In the data rows, zero lies at 4.5, halfway between 4 and 5.
What is the hidden score of each row? Scores go from 0 to 20, and 10 is about the middle.
[2 6 5 3 2 3 6 3 5] 16
[7 5 3 6 7 5 4 6 4] 3
[3 5 4 5 3 5 5 6 5] 11
[5 6 3 6 5 4 5 5 5] 7
[2 5 2 8 1 4 6 6 4] 10
[5 4 5 5 5 5 3 3 4] 0
[3 3 6 3 2 7 5 4 3] 17
[5 9 8 0 4 0 4 0 9] 4
[4 7 5 4 5 3 6 5 6] 17
[5 5 4 3 5 5 4 5 5] 7
[7 5 6 1 6 5 3 1 3] 1
[4 4 4 6 5 5 4 5 5] 6
[7 4 4 5 7 5 4 5 4] 7
[5 5 4 4 4 6 3 4 3] 0
[5 5 5 2 4 5 5 2 5] 13
[4 5 4 5 4 4 3 4 5] 0
[7 5 4 4 8 4 3 5 4] 0
[4 5 4 4 3 4 5 5 5] 11
[4 2 5 3 4 6 4 2 4] 12
[5 3 5 2 4 6 5 3 4] 18
[5 4 6 3 6 5 5 4 3] 16
[4 4 5 5 3 6 5 4 4] 13
[5 4 5 4 5 4 4 4 4] 7
[4 4 4 4 5 5 5 4 5] 14
[4 6 6 3 5 4 6 3 4] 18
[5 9 5 5 4 0 5 5 8] 4
[3 5 5 4 3 3 5 4 4] 11
[2 4 4 5 2 4 6 5 5] 19
[2 4 5 4 2 5 5 5 5] 15
[5 3 4 4 6 5 5 4 5] 16
[6 4 5 4 6 5 3 5 4] 2
[5 5 4 5 5 4 3 5 4] 0
[3 6 3 7 3 3 5 7 5] 6
[3 5 5 5 4 4 4 4 5] 5
[5 7 5 3 5 2 5 3 7] 10
[6 3 4 4 7 5 3 5 4] 3
[9 4 8 0 9 5 2 0 4] 1
[3 5 2 9 1 4 5 9 5] 5
[3 5 5 5 3 5 5 5 4] 11
[2 5 5 5 3 4 6 5 6] 19
[2 5 2 9 2 3 6 8 5] 12
[5 5 5 4 6 5 5 4 3] 12
[3 3 5 1 5 4 5 2 3] 18
[8 3 4 5 7 6 3 5 5] 3
[7 4 3 6 8 4 3 5 5] 0
[4 4 3 5 6 5 4 4 4] 5
[6 4 5 4 7 6 4 4 4] 9
[3 5 5 4 2 5 5 5 5] 12
[6 3 5 3 6 6 3 4 3] 4
[6 3 4 5 6 5 5 5 4] 15
[3 5 4 4 2 5 7 3 4] 20
[3 4 3 5 3 5 5 5 5] 12
[4 6 6 3 4 4 5 3 5] 12
[2 5 4 4 4 5 4 4 5] 5
[3 4 5 3 2 4 6 4 5] 20
[4 3 5 5 5 5 5 5 4] 16
[5 4 4 4 7 5 3 4 4] 1
[1 8 4 5 2 2 6 5 6] 11
[6 6 5 4 5 5 4 3 4] 3
[5 6 4 5 4 5 5 5 5] 9
[2 5 5 3 0 5 6 2 5] 18
[3 5 4 8 2 6 5 8 4] 8
[5 5 6 4 5 4 4 4 5] 7
[5 3 5 5 5 6 5 6 4] 17
[6 6 4 5 6 4 5 5 5] 9
[4 5 4 5 2 3 6 5 4] 15
[3 5 3 5 3 5 6 6 6] 18
[5 5 4 5 6 5 4 5 5] 5
[4 4 4 4 5 5 4 5 4] 7
[4 0 4 4 5 8 4 4 2] 14
[5 4 7 1 6 4 3 0 5] 5
[4 1 4 4 4 7 5 5 3] 20
[5 2 2 9 3 6 4 9 3] 4
[4 4 4 4 3 5 4 4 5] 6
[3 4 6 3 5 5 4 3 6] 11
[5 2 7 1 3 4 4 1 5] 15
[6 5 5 3 6 4 5 5 3] 13
[4 4 3 4 3 5 5 3 4] 10
[7 4 3 5 6 4 4 5 3] 4
[3 5 4 5 3 5 5 5 4] 10
[4 5 4 4 4 5 5 3 4] 10
[4 5 4 4 3 5 4 5 5] 5
